Here are some numbered points:
2|-4|7|-30|-44|28|-102|-9|38|-27|-44|-16|18|35|43|8|-23|-30|-41|-60|10|86|-54|-39|-9|74|61|-15|25|17|58|1 0
81|-32|-46|-18|1|58|-54|15|-34|-21|-10|-19|-18|-1|74|-72|-32|76|56|-96|20|52|29|48|-73|32|2|-30|31|6|10|38 1
75|-7|-21|49|-14|41|-64|-15|12|-51|22|-4|14|67|35|12|-30|-27|37|-19|-24|35|-30|28|-32|5|47|41|32|24|50|-24 2
-36|-2|-13|-17|-13|-46|72|13|-27|29|43|-23|4|-61|3|-29|64|20|-29|12|13|-44|16|6|47|-8|-23|11|-48|-17|-52|12 3
46|13|-34|36|11|49|12|-48|25|9|37|32|-50|4|-16|-4|53|41|98|17|-24|17|23|-20|15|-4|-8|-32|62|-22|-33|-70 4
24|3|41|13|104|38|-20|33|-17|9|-60|24|12|68|-5|60|-59|-98|50|17|3|12|48|-1|-41|-34|-26|-39|-56|32|44|54 5
5|-2|22|12|-36|-26|0|-25|23|-2|4|-19|20|-34|-26|-16|1|55|-14|-8|-3|-19|-23|7|-3|20|3|7|26|-7|-8|-12 6
24|-7|-30|8|-58|25|-58|-31|41|-22|13|8|-22|18|19|-20|25|17|12|-22|-22|82|-35|-26|32|70|57|-3|41|-1|5|-58 7
84|-61|-57|-21|-49|35|21|-19|-17|-60|28|-63|-30|27|62|-75|1|15|9|-19|-3|20|0|13|-94|-22|23|14|54|97|-18|60 8
-21|-6|23|-14|-23|-25|41|-10|30|-2|-7|-21|35|20|-21|36|-6|-104|-78|50|0|-25|-42|-54|-9|-32|25|30|-26|53|13|34 9
36|-30|-6|19|-26|-43|67|-30|31|9|28|26|-7|21|-46|9|-31|-45|-1|52|-27|-50|-16|-43|-49|-70|-4|26|14|47|-1|-2 10
41|-27|-12|17|-30|-43|66|-30|34|8|29|26|-7|22|-42|9|-23|-56|0|52|-24|-53|-10|-44|-50|-75|8|34|16|42|-2|-6 11
New points follow, each followed by the numbers of its three nearest points above, smallest number first.
30|3|56|14|111|37|-27|35|-18|12|-64|25|21|70|-14|64|-65|-102|49|15|1|4|51|-8|-43|-32|-33|-44|-57|36|46|62 --> 2 5 9
-83|69|127|11|30|8|-127|10|42|-10|-90|-40|103|-11|-27|80|-1|-23|-72|-14|25|33|-44|-11|81|101|25|-12|-36|-44|69|12 --> 0 6 9
-20|-30|-39|-40|-4|-4|61|18|-53|-1|11|-34|-39|-21|27|-68|30|31|-11|-3|4|-22|29|33|1|-18|-38|-14|0|12|-50|36 --> 3 6 8
82|-33|-46|-16|-1|58|-60|15|-38|-22|-12|-18|-21|2|69|-69|-38|81|56|-95|20|54|26|58|-71|33|2|-28|29|6|7|42 --> 1 2 8
-114|26|57|17|9|-32|-60|9|-52|-53|-40|-11|27|34|-35|30|-68|68|-52|82|-57|-11|-35|119|61|45|-16|51|-2|-64|42|-33 --> 2 3 6
0|-6|-72|22|-46|67|-31|-30|-16|-73|22|-22|-47|52|44|-31|28|42|36|29|-38|52|-24|54|39|29|28|21|69|-15|-9|-69 --> 2 4 7
45|14|-39|31|13|48|17|-39|21|9|35|39|-49|9|-12|-7|52|34|96|17|-23|15|18|-21|15|-3|-11|-32|60|-23|-29|-69 --> 4 6 7
-17|-4|-38|-2|-47|-23|18|3|-3|-14|40|-2|-6|-12|24|-13|-3|-8|-37|3|2|-10|-31|24|8|-17|44|59|-13|18|0|-22 --> 3 6 9
-57|20|29|-33|80|13|-58|46|-38|18|-92|38|-19|51|0|44|-49|-32|15|-16|7|30|40|-21|16|14|-58|-76|-14|-55|37|30 --> 0 5 6
-35|-2|-10|-14|-13|-45|70|16|-24|30|42|-22|4|-61|-1|-29|62|18|-31|14|19|-47|18|7|47|-12|-27|12|-48|-18|-52|15 --> 3 6 9
-41|16|53|20|10|-6|39|-42|30|2|-11|-26|9|-14|-85|21|46|16|-5|71|-23|-34|-3|-39|48|13|-47|-31|35|-17|-42|-20 --> 3 4 6
79|-32|-48|-15|1|65|-59|17|-38|-26|-13|-15|-19|6|75|-66|-34|80|59|-93|18|56|27|60|-71|34|-2|-28|31|3|10|35 --> 1 2 8
